In the data rows, 128 means zero.
Each pair is two rows. How far apart are they, by a hidden measure? 0 means very close, and 40 very far. Two or three weighted sums of its numbers give each row a place; it is the straight-line distance between the places.
array([160, 111, 144, 145,  86, 113, 151,  79,  91,  54, 133, 106, 162, 131, 124, 153])
array([146, 147, 113, 144, 100, 113, 138, 122, 160,  53, 149, 149, 128, 112, 109,  82]) -> 12
array([108,  54, 133, 154,  98, 173, 132, 159, 104, 150,  96, 134, 128, 135, 158, 139])
array([145, 129, 128, 128, 125, 110,  95, 119, 185, 114, 147, 150,  88, 124, 121, 101]) -> 11
array([116, 145, 124,  67, 136, 108, 130, 127, 125, 115, 116,  46, 119, 144, 116, 117])
array([116,  70, 139, 109,  94, 180, 137, 182, 109, 152, 133, 143, 120, 133, 147, 153]) -> 6
array([116, 216, 148,  79, 125, 154, 140, 189, 116, 150, 122, 141, 121, 133, 163, 108])
array([107,  41, 138, 119, 105, 105, 142, 143, 124, 128, 135, 127, 117, 126, 106, 186]) -> 37
array([209, 143, 102, 144, 101, 109, 112,  98, 124,  92, 142, 155, 131, 113, 127, 134])
array([103,  50, 140, 121,  85, 147, 133, 173, 116, 142, 137, 138, 122, 132, 113, 173]) -> 33
array([117, 217,  90,  58, 133, 100, 146, 191, 122, 136, 110, 102, 109, 137, 128, 111])
array([170, 147, 157, 169,  80, 100, 171,  89, 107, 119, 116, 104, 148, 117, 130, 150]) -> 20
array([119, 194, 144, 125, 121, 147, 137, 212, 110, 141, 131, 162, 133, 127, 155, 106])
array([122, 135, 122, 135, 162, 108,  99, 121, 201, 123, 126, 136, 122, 141, 113, 114]) -> 7
array([119, 133, 121, 133, 174, 117, 135,  87, 188, 147, 152, 136, 128, 158, 126, 120])
array([109, 159, 141, 102, 143, 111, 123, 122, 115,  93, 125,  42, 150, 145, 109, 105]) -> 14
array([116, 133, 138, 132, 132, 107,  65, 124, 195, 108, 130, 136, 126, 137, 109, 117])
array([131, 124, 116, 153, 121, 182, 155, 140,  94, 161, 131, 154, 132, 108, 163, 112]) -> 5
array([173, 134, 133, 141, 114, 114, 125,  94, 146,  89, 147, 167, 114, 109, 123, 112])
array([118, 129, 139, 133, 112, 215, 145, 179, 109, 163, 128, 144, 132, 124, 169, 117]) -> 3
array([110, 137, 129, 138, 159, 102, 117, 116, 201, 136, 138, 137, 134, 146, 113, 117])
array([113, 104, 129, 159, 100, 197, 136, 168, 100, 156, 107, 144, 133, 121, 175, 116]) -> 12
array([105, 138, 130, 142, 183, 101, 128, 107, 189, 152, 116, 142, 138, 138, 121, 107])
array([115, 128, 132, 145, 165, 194, 153,  79, 117, 161, 142, 142, 124, 132, 171, 123]) -> 22
array([122, 151,  88, 123, 133, 115, 144, 123, 106,  84, 123,  59, 197, 133, 113, 124])
array([136, 126,  83, 148, 125, 116,  46, 124,  89, 111, 122,  69, 161, 142, 122, 109]) -> 10
array([128, 128, 132, 131, 123, 116,  98, 115, 180, 115, 134, 155,  68, 125, 121, 100])
array([133, 130, 104, 139, 183,  97, 163,  92, 140, 154, 158, 156, 145, 123, 107, 101]) -> 15
array([109, 154, 118, 140, 208, 153, 156, 106,  84, 167, 107, 145, 125, 124, 120,  89])
array([167, 132, 150, 136, 105, 108, 118,  89, 136,  95, 124, 167,  86, 106, 130, 116]) -> 13
array([197, 150, 136, 149,  58, 109, 144,  99, 113,  98, 139, 137, 131, 126, 121, 140])
array([118, 197, 132,  17, 135, 107, 132, 165, 123, 137, 122,  83, 117, 138, 116,  94]) -> 31
array([104, 141, 130, 147, 171, 191, 148, 122,  96, 170, 101, 145, 129, 119, 178, 102])
array([117,  73, 130, 139,  84, 168, 137, 170, 105, 160, 108, 139, 122, 133, 169, 145]) -> 3
array([119,  36, 131, 126,  92, 107, 131, 121, 116, 115, 129, 123, 116, 139, 111, 174])
array([114, 139, 119, 143, 196, 127, 147,  84, 168, 160, 136, 147, 132, 145, 131, 110]) -> 16
array([135, 146, 137, 142, 111, 119, 149, 113, 159,  86, 172, 160, 135, 101, 102, 112])
array([126, 122, 121, 158, 152, 177, 151, 162,  97, 164, 122, 152, 130, 107, 184, 114]) -> 13
array([116, 221, 147, 116, 131, 156, 126, 197, 116, 137, 129, 146, 128, 138, 158,  85])
array([153,  68, 131, 130,  77, 106, 131, 120, 115, 107, 132, 122, 120, 145, 113, 205]) -> 11
array([111, 150, 117, 153, 197, 125, 162, 112, 101, 175, 140, 158, 144, 114,  96,  95])
array([144, 106, 128,  88, 138, 110, 129, 113, 122, 111, 115,  51, 124, 149, 115, 163]) -> 16
array([118, 130, 118, 134, 176, 105, 139, 109, 191, 120, 158, 137, 124, 149, 118, 101])
array([107, 238, 106,  86, 130, 111, 133, 191, 122, 138, 116, 113, 119, 139, 127,  94]) -> 12
array([178, 156, 140, 146,  72, 117, 145, 111, 118,  64, 136, 148, 134, 113, 108, 154])
array([139, 130, 124, 130, 162,  84, 154, 101,  83, 150, 181, 156, 154, 117,  82,  91]) -> 34
array([114, 133, 115, 134, 186, 110, 159,  83, 158, 156, 145, 148, 142, 122, 134, 103])
array([126, 193, 131,  94, 121, 169, 140, 207, 111, 149, 134, 146, 129, 124, 157,  91]) -> 11
array([100, 142, 132, 148, 233, 122, 157, 112, 121, 171, 146, 148, 140, 128, 129,  97])
array([113,  33, 144,  88, 114, 114, 138, 143, 119, 141, 130, 126, 120, 134, 114, 168]) -> 4
array([106, 135, 123, 145, 190, 133, 160,  79, 116, 167, 112, 153, 137, 107, 143, 102])
array([109, 122, 130, 131, 111, 120,  23, 122, 161, 127, 129, 125,  91, 131, 119, 121]) -> 17
array([104,  52, 151, 144,  84, 157, 124, 155, 112, 137, 110, 130, 128, 141, 109, 188])
array([104,  47, 143, 150,  98, 156, 135, 163, 108, 153,  80, 134, 129, 137, 131, 142]) -> 11
array([105, 143, 126, 153, 192, 135, 164, 114,  98, 168, 123, 158, 139, 103, 137, 100])
array([205, 141, 129, 143, 120, 106, 147, 115, 113,  92, 157, 162, 120, 113, 120, 113]) -> 21
array([115, 192, 145,  47, 122, 151, 152, 200, 118, 154, 119, 135, 127, 123, 135,  90])
array([108, 129, 127, 140, 172, 103, 148,  89, 177, 151, 160, 145, 133, 136, 128, 104]) -> 5
array([122, 128, 152, 135, 126, 117, 135, 122,  62,  84, 132,  73, 196, 133, 114,  90])
array([142, 109, 112,  75, 135, 109, 136, 124, 127, 126, 119,  55, 123, 139, 114, 164]) -> 8
array([127, 166,  80, 106, 139, 112, 120, 140, 122, 124, 124,  46, 140, 149, 113, 115])
array([154, 134, 132, 160, 102, 108,  34,  82, 109, 138, 116, 145, 132, 125, 108, 124]) -> 8
array([107, 117, 141, 156, 134, 196, 159, 159, 105, 167, 126, 152, 132, 110, 159, 111])
array([110, 118, 142, 150, 138, 217, 150, 121, 110, 167, 112, 142, 125, 116, 159, 111]) -> 10
array([122, 111, 130, 149, 122, 211, 153, 169,  99, 160, 131, 148, 126, 119, 142, 117])
array([135, 130,  73, 107,  89,  93, 153, 113, 123, 106, 121,  81, 124, 126, 111, 184]) -> 15
array([118, 116, 133, 151, 123, 222, 137, 160, 102, 153, 119, 139, 131, 122, 175, 116])
array([106, 212, 130,  28, 127, 116, 148, 177, 126, 148, 122, 113, 118, 128, 123, 106]) -> 21
array([127, 127, 106,  70, 122,  99, 141, 118, 124, 109, 118,  58, 114, 141, 111, 170])
array([109, 133, 134, 138, 139, 113,  63, 132, 194, 117, 122, 139, 114, 136, 112, 121]) -> 8
array([143, 133, 163, 135, 118, 110, 129, 150,  63,  90, 122,  57, 130, 135, 115, 117])
array([130, 136,  92, 132, 140, 112, 121, 132, 113, 119, 123,  42, 158, 152, 112, 117]) -> 15
array([119, 162, 142, 126,  96, 194, 142, 193, 108, 161, 130, 145, 122, 129, 177, 130])
array([131, 117, 114, 145, 144, 168, 161,  82, 113, 163, 129, 150, 124, 106, 149, 132]) -> 12
array([230, 140, 160, 142, 102, 113, 139, 106, 110, 100, 140, 150, 118, 122, 117, 121])
array([116, 139, 127, 141, 144, 113, 121, 140, 197, 115, 140, 147, 119, 127, 109, 106]) -> 16
array([149, 135, 137, 141, 130, 121,  90, 123, 179,  92, 126, 159, 105, 116, 114, 107])
array([115, 126, 129, 155, 174, 197, 156, 108, 113, 170, 106, 149, 132, 116, 145, 117]) -> 3
array([116, 145, 109, 136, 184, 119, 139,  82, 155, 165, 137, 158, 128, 123, 124,  92])
array([116, 127, 124, 150, 177, 177, 162,  98, 110, 172, 127, 150, 132, 105, 148, 118]) -> 11
array([134,  52, 144,  95, 116, 104, 139, 116, 123, 123, 121,  96, 122, 137, 114, 194])
array([118, 131, 139, 132, 127, 112,  43, 125, 186, 122, 135, 134, 122, 144, 115, 128]) -> 22
array([117, 136, 105, 144, 220, 108, 138, 133, 132, 149, 124, 137, 134, 120, 210, 115])
array([121, 135, 120, 136, 161, 136, 143,  77, 175, 164, 127, 145, 124, 129, 123, 126]) -> 15
array([116, 124, 114, 146, 160, 128, 167, 117,  82, 152, 128, 156, 137, 101, 142,  89])
array([105, 140, 125, 157, 164, 146, 167, 116,  96, 176, 133, 160, 138, 103,  84, 105]) -> 4
array([155, 154, 138, 148,  50, 110, 140, 111, 113,  68, 154, 148, 139, 125, 111, 135])
array([160, 137, 132, 135, 134, 113, 111, 130, 178,  91, 139, 152,  71, 123, 118,  89]) -> 25
array([113, 128,  58, 150, 128, 115,  32, 132, 115, 152, 127,  83,  97, 138, 119, 116])
array([115,  95, 128, 135, 122, 203, 149, 168, 103, 167, 128, 147, 123, 121, 157, 117]) -> 21
array([110,  81, 136, 151, 132, 225, 140, 147, 105, 156, 120, 136, 127, 128, 139, 119])
array([120,  91, 136, 140,  42, 108, 126, 125, 116,  99, 162, 134, 119, 135, 104, 183]) -> 16
array([118,  72, 143,  96, 110, 106, 141, 136, 120, 138, 130, 128, 114, 136, 111, 223])
array([138, 130, 186, 147, 125, 110, 152,  98,  99,  95, 109,  60, 162, 127, 122, 143]) -> 15
array([102, 124, 130, 128, 127, 113,  86, 111, 185, 124, 127, 147,  69, 125, 113, 108])
array([113, 131, 145, 147, 129, 176, 153, 170,  99, 157,  87, 152, 130, 108, 184, 108]) -> 10
array([119, 144, 127, 147, 115, 186, 135, 136,  98, 150, 115, 141, 135, 125, 213,  92])
array([106, 149, 129, 146, 200, 182, 151, 108, 109, 166,  96, 146, 132, 130, 161, 101]) -> 16
array([166, 131, 123, 139, 133, 113, 104, 114, 174, 114, 162, 155, 110, 111, 120,  91])
array([162, 133, 111, 140, 141, 110, 123, 119, 178, 104, 171, 150, 106, 125, 120,  89]) -> 5
array([102,  59, 138, 135, 121, 112, 126, 137, 115, 114, 142, 129, 120, 142, 103, 227])
array([101, 135, 135, 141, 172, 107, 128, 109, 198, 137, 129, 135, 132, 143, 114, 112]) -> 10
array([136, 139, 107, 149, 142, 148, 170, 111,  86, 154, 129, 158, 130, 106,  99, 103])
array([117, 235, 142,  76, 126, 128, 135, 180, 117, 141, 123, 131, 123, 136, 120,  78]) -> 24
array([130,  74, 149, 128,  87, 112, 159,  93, 115,  77, 128, 114, 142, 130, 112, 182])
array([108,  73, 146, 145,  62, 113, 129, 133, 120, 118, 140, 134, 124, 134, 100, 201]) -> 3
array([133, 142, 111, 139,  67, 114, 127, 120, 117, 144, 178, 131, 129, 143, 217, 112])
array([127, 108, 116,  94,  88,  96, 157, 113, 129, 106, 125, 114, 102, 131, 110, 214]) -> 35
array([120, 134, 119, 138, 153, 106, 121, 118, 198, 108, 127, 139, 122, 133, 108, 101])
array([242, 134, 135, 139,  98, 111, 114,  89, 117, 121, 124, 138, 102, 143, 127, 114]) -> 29
array([126, 118, 114, 141, 111, 181, 159, 170,  98, 157, 130, 158, 129, 108, 136, 110])
array([155, 127, 196, 150, 108, 105, 150, 100,  99, 126, 216, 149, 118, 118, 109, 106]) -> 25
array([142, 100, 147, 146,  72, 107, 132, 122, 115,  83, 141, 140, 125, 135, 102, 212])
array([111, 120, 144, 133,  87, 118, 117,  64, 135,  79, 138, 163, 120, 123, 129, 122]) -> 12
array([115, 134, 133, 140, 172, 109, 119, 115, 198, 126,  97, 136, 120, 135, 116, 113])
array([107, 196, 142,  27, 130, 103, 134, 186, 124, 135, 118,  80, 121, 134, 121,  98]) -> 26
array([123, 205, 123,  24, 123, 128, 144, 187, 114, 142, 127, 120, 119, 136, 143, 127])
array([115, 126,  94, 138, 170, 109, 162,  73, 124, 143, 131, 158, 141, 104, 102, 110]) -> 31
array([111, 129, 118, 133, 152, 101, 128, 101, 188, 138, 130, 149, 125, 118, 108, 115])
array([121, 115, 116, 131, 106, 105, 152,  60, 147, 145, 131, 150, 131, 114, 126, 129]) -> 14
array([115, 127, 133, 138, 124, 114,   5, 114, 127, 126, 126, 111,  96, 129, 129, 117])
array([113, 112, 138, 150, 124, 208, 150, 165, 102, 161, 117, 146, 131, 113, 166, 116]) -> 13
array([133, 107, 117, 159, 131, 175, 157, 167,  89, 158, 111, 157, 131, 112, 133, 104])
array([111, 207, 149,  74, 113, 139, 142, 195, 120, 158, 131, 141, 126, 130, 168, 119]) -> 34
array([120, 117, 113, 151, 122, 110, 109, 118,  62, 107, 118,  63, 165, 129, 118,  95])
array([174, 129, 178, 138, 108, 105, 161,  78, 113,  95, 109,  80, 150, 132, 126, 155]) -> 8
array([113, 130, 129, 130, 155, 105, 115,  95, 198, 136, 130, 134, 126, 138, 119, 120])
array([117,  80, 135, 151,  88, 188, 129, 179, 103, 142,  79, 136, 128, 132, 150, 156]) -> 17
array([114, 128, 117, 141, 228, 114, 144, 107, 164, 141, 135, 141, 133, 131, 138, 106])
array([126, 157,  82,  66, 137, 110, 134, 119, 124, 113, 121,  55, 125, 143, 114, 122]) -> 23
array([125, 127, 108, 136, 188,  99, 158,  91, 153, 137, 157, 154, 139, 125, 122,  92])
array([ 98, 143, 142, 134, 140, 201, 131,  87, 174, 145, 137, 130, 128, 179, 113, 127]) -> 39
array([125, 150, 136, 139, 116, 205, 147, 160, 108, 153, 126, 148, 124, 120, 182, 105])
array([ 81, 125, 158, 158, 112, 132, 118, 111, 115, 129, 128, 175, 102, 131, 134, 183]) -> 5
array([170, 128, 104, 139, 109, 111,  55, 105,  89,  67, 155, 147, 139, 117, 131, 112])
array([132, 131,  75, 133, 138, 112, 114, 128, 107, 122, 122,  46, 150, 152, 116, 129]) -> 14
array([145, 125, 142, 159,  86, 106, 137,  81,  95,  85, 134, 153, 128,  88, 133, 131])
array([104,  66, 140, 124,  94, 150, 138, 178, 114, 152, 137, 141, 125, 130, 148, 185]) -> 14
array([126, 129, 154, 157,  96, 114,  66,  88, 141, 110, 129, 151,  93,  85, 147, 108])
array([210, 141, 127, 144, 113, 108, 138, 114, 124,  95, 157, 161, 125, 112, 125, 105]) -> 18
array([133, 120,  94, 134, 120, 110, 148,  98, 100,  92, 122,  67, 173, 145, 121, 173])
array([128, 129, 139, 132, 118, 113,  98, 118, 173, 105, 145, 160,  70, 111, 119, 104]) -> 19
array([119, 133, 122, 135, 158, 102, 118, 113, 199, 120, 126, 137, 116, 135, 119, 112])
array([187, 121, 117, 145, 131, 112, 136, 108, 104,  77, 118,  71, 176, 140, 122, 174]) -> 11
array([102, 116, 141, 123, 112, 115,  44,  99, 174, 126, 135, 134,  98, 137, 115, 135])
array([182,  94, 136, 136,  89, 110, 132, 117, 114,  84, 134, 123, 126, 143, 115, 215]) -> 4
array([150, 119, 100, 140, 118, 111, 144, 147,  92, 144, 140, 152, 129, 127, 210, 102])
array([107, 135,  70, 145, 139, 113, 123, 130,  89, 122, 123,  52, 167, 145, 110, 108]) -> 9
array([181, 140, 133, 154, 119, 114,  49, 110, 113,  55, 133, 143, 175, 119, 127, 136])
array([103, 148, 142,  97,  87, 145, 148, 214, 117, 163, 128, 154, 121, 117, 146, 153]) -> 21
array([107,  62, 140, 143,  65, 117, 122, 144, 115, 122, 141, 130, 118, 141, 100, 199])
array([ 98, 145, 147,  97, 133, 113, 134, 122, 114, 108, 121,  42, 152, 143, 116, 120]) -> 5
array([103, 119,  97, 143, 121, 118,  10, 126, 114, 128, 131,  95, 113, 135, 120, 120])
array([108,  60, 141, 143,  84, 170, 134, 171, 111, 157, 110, 137, 126, 130, 150, 143]) -> 17
array([119, 134, 115, 146, 229, 102, 151, 100, 122, 151, 146, 150, 146, 130, 146,  97])
array([115, 181, 132,  40, 113, 102, 147, 203, 119, 143, 127, 132, 127, 127, 144, 174]) -> 11
array([116,  65, 141, 131,  52, 136, 126, 163, 112, 141, 114, 134, 121, 140, 119, 171])
array([188, 142, 143, 141, 114, 111, 123, 114, 148,  79, 162, 162, 114, 111, 119,  98]) -> 6
array([131, 129, 135, 132, 123, 119,  48, 122, 182, 101, 130, 140, 114, 131, 113, 113])
array([157, 142, 144, 143, 117, 114,  13, 126, 117, 119, 133, 137, 135, 133, 112, 157]) -> 9
array([146,  72, 124, 107, 101, 103, 138, 116, 122, 100, 124,  95, 122, 138, 112, 209])
array([212, 147, 144, 155, 104, 105, 151, 114, 107,  84, 133, 141, 149, 117, 124, 169]) -> 13
array([117, 132, 117, 140, 215, 102, 152,  81, 140, 154, 119, 148, 138, 118, 115,  91])
array([127, 152, 122,   7, 110,  97, 140, 154, 126, 125, 121,  78, 111, 135, 115, 122]) -> 24
array([125, 140, 125, 143, 134, 114, 120, 142, 198,  97, 116, 141, 115, 131, 104, 104])
array([108,  95, 135, 152, 117, 194, 145, 145,  98, 162,  69, 143, 131, 121, 149, 107]) -> 5
array([126, 121, 136, 133, 114, 191, 145, 180, 102, 151, 127, 148, 126, 134, 193, 148])
array([118, 133, 130, 134, 132, 102,  86, 111, 200, 134, 134, 135, 131, 143, 116, 125]) -> 3
array([121, 137, 132, 140, 138, 119,  75, 131, 192, 108, 119, 147, 106, 125, 116, 107])
array([147, 128, 131, 132, 113, 110,  96, 121, 182, 114, 146, 152,  88, 117, 112, 108]) -> 4
array([119, 128,  94, 143, 134, 112, 108, 130,  99, 135, 123,  42, 146, 147, 114, 114])
array([118, 108, 163, 150,  68, 114, 153,  97,  73,  66, 132, 125, 157, 130, 119, 120]) -> 15
array([113, 149, 113, 147, 198, 163, 157,  92, 129, 169, 116, 151, 135, 129, 139,  97])
array([111, 120, 142,  72,  72, 137, 148, 208, 122, 162, 140, 147, 120, 122, 128, 149]) -> 13
array([120, 132, 123, 140, 166, 130, 139,  73, 176, 157, 110, 145, 125, 139, 133, 123])
array([ 86, 123, 126, 145, 120, 113, 102,  97,  74,  88, 125,  61, 177, 135, 131, 116]) -> 7
array([124, 133, 113, 135, 178, 126, 140,  86, 178, 153, 144, 146, 134, 142, 129, 111])
array([100, 118, 163, 146, 112, 209, 147, 177, 112, 171, 121, 147, 128, 121, 148, 144]) -> 18
array([120, 133, 119, 157, 169, 194, 160, 131,  90, 166, 120, 151, 133, 111, 114, 105])
array([106, 120, 141, 143, 116, 205, 138, 180, 112, 168, 117, 143, 131, 117, 185, 110]) -> 9
array([181, 127, 138, 133, 113, 105,  98, 108, 154, 115, 154, 155,  74, 104, 128,  96])
array([133, 126, 115, 125, 134, 108, 123, 106, 185, 126, 134, 150,  87, 124, 121, 110]) -> 3
array([190, 132, 199, 153, 105, 106, 157,  88,  95,  89, 123,  91, 146, 118, 121, 121])
array([178,  81, 133, 129, 120, 110, 143, 101, 117,  81, 123,  97, 136, 141, 117, 203]) -> 8
array([150, 124,  59, 128, 137, 113, 133, 117, 120, 110, 123,  66, 159, 146, 115, 181])
array([117, 131, 133, 130, 120, 110,  56, 123, 188, 126, 129, 139, 116, 131, 115, 119]) -> 8
array([108,  71, 143, 146, 102, 177, 135, 161, 111, 148, 130, 139, 127, 132, 153, 186])
array([181, 128, 123, 140, 144, 114,  65, 112, 155,  98, 136, 152, 105, 118, 122,  72]) -> 7
array([ 76, 134, 213, 144, 131, 113,  23, 133,  90, 114, 130,  88, 130, 140, 117, 111])
array([112, 146, 120, 140, 200, 147, 157,  98,  98, 168, 102, 152, 135, 121, 151,  97]) -> 7
array([107, 132, 102, 135, 134, 100,  13, 144, 152, 121, 131, 127, 133, 146, 106, 150])
array([138, 119, 110, 150, 125, 167, 161, 119,  87, 143, 128, 154, 132, 107, 160, 115]) -> 11
array([229, 140, 137, 138, 109, 109, 128, 134,  92, 103, 113,  72, 132, 139, 117, 110])
array([114, 134, 129, 134, 145, 106,  93, 125, 203, 117, 126, 134, 113, 139, 113, 116]) -> 11
array([211, 144, 135, 156, 112, 106, 152,  99, 111,  81, 130, 136, 151, 110, 122, 166])
array([ 91, 113, 142, 152, 132, 215, 150, 133, 101, 174, 108, 142, 132, 119, 146, 109]) -> 12
array([112, 141, 129,  15,  72,  98, 150, 170, 126, 135, 128, 112, 112, 125, 124, 140])
array([171, 137, 120, 151,  97,  90, 149, 163, 100, 136, 123, 149, 135, 124,  24,  86]) -> 30
array([139, 131, 108, 147, 129, 111,  51, 122, 107, 138, 126,  54, 120, 149, 123, 121])
array([125, 125, 132,  60,  94, 161, 150, 188, 112, 165, 134, 146, 116, 129, 168, 113]) -> 26
array([119, 145, 120, 146, 187, 173, 156, 101,  93, 167,  98, 149, 130, 117, 142, 101])
array([147, 136, 109, 143, 157, 101,  98, 121, 181, 133, 129, 156, 136, 119, 121,  91]) -> 3
array([109, 132, 150, 156, 105, 169, 162, 155,  98, 158, 133, 164, 131, 103, 110, 110])
array([134, 103, 128,  42, 129,  95, 142, 137, 125, 119, 109,  63, 110, 140, 114, 148]) -> 12
